Rotation paths and how fast each direction turns (degrees per step):
Each turn is a multiple of 5 degrees from 10 to 175, or 0.
Each row of a path follows its step; steps can be skipped.
path 1
step 6: [-136,  146,  130,  -86,  206,  153,  360,  278,  137,  -97, -269,  264,
 -105,  182,  204,  352,  163,   67,   19, -192, -286, -220, -220, -334,
  126,  167,  -74,  481,  -77,  170, -636, -356, -159, -219,   24,  365,
  237, -119,  -37, -190, -278,  370,  112, -269,  141,  291,  122, -159,
 -370,  -41]
step 18: [  54,  498,  140, -447,  113,   -6,  164, -513,  270, -217,  -32, -124,
 -144, -243,  137,  146,  -88,  -34,   82,  -43, -371,  122, -621,  147,
   28, -271,  219,  149,   19, -344,  283, -186,  126,  150,  210, -366,
 -313, -279,  143, -194,  -49,  339,   24,  -11, -221,  338,  133, -258,
   84, -256]
step 25: [-216,  288, -196,  -55,  192, -150,  305,   74, -602, -184,  -20,  -80,
   27, -282,   -6,  140,   88,   22, -137,  -53, -169,   83,  115, -210,
   -6, -197, -305,  329, -390,  -88, -480, -329, -156,  184, -332,   27,
  467, -441,  255,  -64, -120,  358,  273,  116,  -31,  211,  356, -155,
  -42,    2]
step 26: [ -35,  117,   99, -252,  480, -208,  181, -163,  126, -219,  270, -268,
   33,    4,  172,   61,  -68,  -30,  265,  162,  -95,  -32, -191, -148,
  238, -130, -268,  -32,  329,   94,  461, -370,  164,  214,  133, -497,
 -312, -252,   81, -189,  -94,  225,  350,  133, -516,  378,  353, -113,
 -120, -138]
step 27: [ 240,  109, -416,   -5,  523,  102,  272,   50,  185,  278, -355, -100,
 -417,  237,  -81,  119,  131, -151,   14,  253, -356,   95,  -75,  189,
  302,   33,  331,   31, -211, -299,  265, -294,  236,  -63, -282,    1,
 -319,  131,  -60,   57, -315,  290,  197, -168,  381,  -39,  319, -330,
 -204, -109]
step 31: [-299, -211,  424,  -22,  462,  -55,  248,  138,  431, -136, -271, -100,
  -74, -272,  354,  -65,  157, -332,  141,  -13,  152,  205, -340, -275,
  500, -262,   50,  104,   -1,  -70,  321, -157, -497,    5, -129,  151,
  -69, -224,  395,  -27,   90,  367,  173,   15, -109,   -9,   -8, -123,
 -172, -254]
step 32: [  -5,  -21,  -69,  -79,  341,  193, -348, -157,  341, -159, -353,  -23,
 -323,  236,   42,  -71, -411, -255,  216,  159,   53,   83,  111,  -10,
  -24, -406,   92,  -56, -132,  187, -251, -428,  340, -409, -337,  -97,
  -10, -145, -203,  -61,   -3,  675,   -2, -434,   61,  134,  302,   80,
 -186,   12]
step 34: [-198,  153,  400, -402,  354,   12,  400,  193,  105, -311,  301, -351,
  -52, -292,  -17,   92, -160,  156, -122,   -8,  -64,  184, -196, -153,
  626, -186,  426,   66,   87,  165,  215, -274, -123,   47,  140, -219,
  190, -245,   69, -114, -396,  205,  256,   92, -302,  364,   80, -118,
  -93, -184]
Speeds:
[  26,  -28,  -83,   -6,  -44,   82,   64,   91,  -18,  106,    8,   14,
  -74,  -40,  -70, -105,  -19,   -6,  -70,   90,  136,  -46, -141,  134,
   67,   18,   34,   67,  -15,  -14,  129,   58,  -38,   56,  -41,   -7,
   -3,   22, -137,    3,   33,  -85,   65,   41,   -1,  162,  -17,   -3,
 -132,   25] | 110
[ 151,   47,  -37,    5,   71,   -4,  -15,  -52,  -62,   46,   37, -116,
   52,  -19, -127,  -33,  107,   18,   10,   41, -154,  -26,  -29,  -26,
  105,   37,  -37,   68,  -61, -120,    5,   55,  130,  145,  105,  -19,
 -137,    7,  -22,  -17,  -45,  -31,   22,    1,   42,   30,   -6,    6,
  143,  -26] | 40
[  21,  -30,  124,   -4,   65,  -45,   63, -130,  113,  -16,   78,  -52,
    6,  -47,   35, -117, -164,   74,  -18,  -76,  -43,  -36,  -18,   21,
   -2, -127,    0,   88,   19,   84,   46,   44,  -38,   31, -122,  -98,
 -111,   -6,   93,   69,   -7,  -45,   11,   77,  -39,   44, -136,   69,
   44,  -16] | 135
[ 125,  -22,   10,  -85,   46,   93,   92,  -24,  -16,  -23,  -58,  150,
  -24,  -92,   -4,  -80,   73,  -72,   35,   23,    4, -100,   46,   37,
  -69,  -64,  -68,   98, -102,  -33, -135,  -92,  -16,  -84,   15,  -92,
   40,  -11,  -42, -118,   79,  -69,  -55,  -40, -122,  -33,  -13,  107,
   44,    7] | 95
[ 133,  -30,   10,   35,  -56,  -19,   -7,  114,  173,    3,  -55,   25,
 -134,  -78,   40,    7,   49,  -73,   90,   39,  102,  113,   84,  -34,
   73,   68,    6,   -6,   38,  -83,   11,   37,   31,   19, -141,  -16,
  -89,  -63,  -21,   32,  -58,   41,   17,   11,   82, -116,  -50,  126,
   22,  -86] | 90
[ -56,  -60,  113, -125,   13,   23,   79,   89,  -26,   85,   40,  -70,
   35,  -19,   29,   -7,  103,  -56,  -32,  -41,    0, -127,   -8,  -90,
  -71,   38,   77,   40,  -33,   45,  110,  112,   23,  -73,  -95,  -20,
  -52,   54,   76, -177, -103,   34,  -68,  -71,  124,   -9,   75,   15,
  -10,   20] | 155
